Where one turn sends some rows of the set: a few examples, then the rows asked:
nif: [  0 -10  -7   0   4   1  -5  17   0  -1   3   3  18  -1  -9  -4]
luv: [  4  -3  -3   9  -9  -5 -10   5  -4   5  17  -7  13  -1   3   0]
rupe: [ 11  -7 -14  -5   8   7  -3   2  -2 -11  16   1   8   2   6  -7]
foner: [  2 -12 -15   2  -3   9  -9   8  -6 -15   5  -5  13   0  -7  -2]
san: [  6   5   2  -1   6   1 -14  10  -8   4   4  -5  13   7   2   2]
fufa: [ -5 -13   3  -3   1  11   2  15   0 -16  10  -4   7  -5   8  -3]
vuk: [ 11  -8 -21  -5  -5   2  -1   4  -8  -8   6  -1   6   1  -3  -5]
pese: [  0  -6 -19   6   5   7  -4   9  -1  -9   9  -6  17   2  -6  -3]
siviv: [ 9 -7  9 -1 -3 -7  5 13 -3  0  2 -7 -1 -2  6 -3]
befu: [  4   2   0  -2   3  -1 -16  -1  -1   1   9  -3   8  -1   2   8]
povo: [  4  -9  -9  -3  -1  13   8   1  -9 -17  10  -9   5  -1   2  -5]
giv: [ 9 -4  9  3  0 -3 -4 12 -2 -5 -7 -4  6 -4  8 -1]
gosi: [ 12  -5  -9 -11   2   8   0   7  -4 -17  11   2  13   1   0  -6]
luro: [ -2 -10   1   3  -5  -6  -4   7 -11   8  12 -10   7   2   1   7]
Gazin: [  5 -11 -10   1  -4  10   3  10  -4  -9  15 -11  12   4  -9 -12]
vemur: [ 6 -6 16  3  0 -1 -2 16 -6 -5  2 -4  6  0  3 -4]
dal: [ 0  9 -1 -8  0 -1 -1  5 -7 -2 12 -5 -1  2  7  7]
kon: [ -1 -13  -5  10  -2   8   1   9 -12   1   9  -5  -1   0   0 -13]
tok: [ -2 -10 -10  -5   7  10   6   4  -5 -15  18  -3   7   0   1   0]
koz: [  2  -6 -12  -2  -5   4  -2   6  -7  -5  -6   3   9   1  13   0]
perig: [  2   8  -4  -5   4  -4   1  12  -6  -4   2 -12   4  -6  10   6]
bil: [  4  -8 -24  -1  -3   2  -4   6  -2  -9  10  -1  11   3   7   0]
fad: [ 8 -4  8  3 -5 -7  0 18 -4  2 -2 -4  9  3  3 -4]
losi: [  3  -8   7   9   6   0  -7   7  -7  -5  13 -13  11 -12   5   1]
Puvud: [  9   3   3   2  -1  -3   0  16  -8  -4  18 -10   9  -2  15  -6]
rikov: [ 3 -6  8  8 -2 -4  3 12 -8 -1 -5 -7  3 -4  1  0]
Sal: [ -3  -7 -13   6   2  13   3   7  -9  -8  17  -6  10   9  -2  -7]
Riz: [ 3 14  5  3  3  3 -1 12 -7 -7 17 -8  8 -2  5 -4]
Pokil: [ 13  -3  -6  -7   6   4   6   9   4  -1   8  -2   5  -1   7 -14]
medar: [ -3   3  -1  13  -3  -2  -1   8  -5  -6  15 -13  12 -12   4   1]

foner goes to povo
siviv goes to fad
And these:
Sal goes to rupe
nif goes to fufa
san goes to losi
befu goes to medar

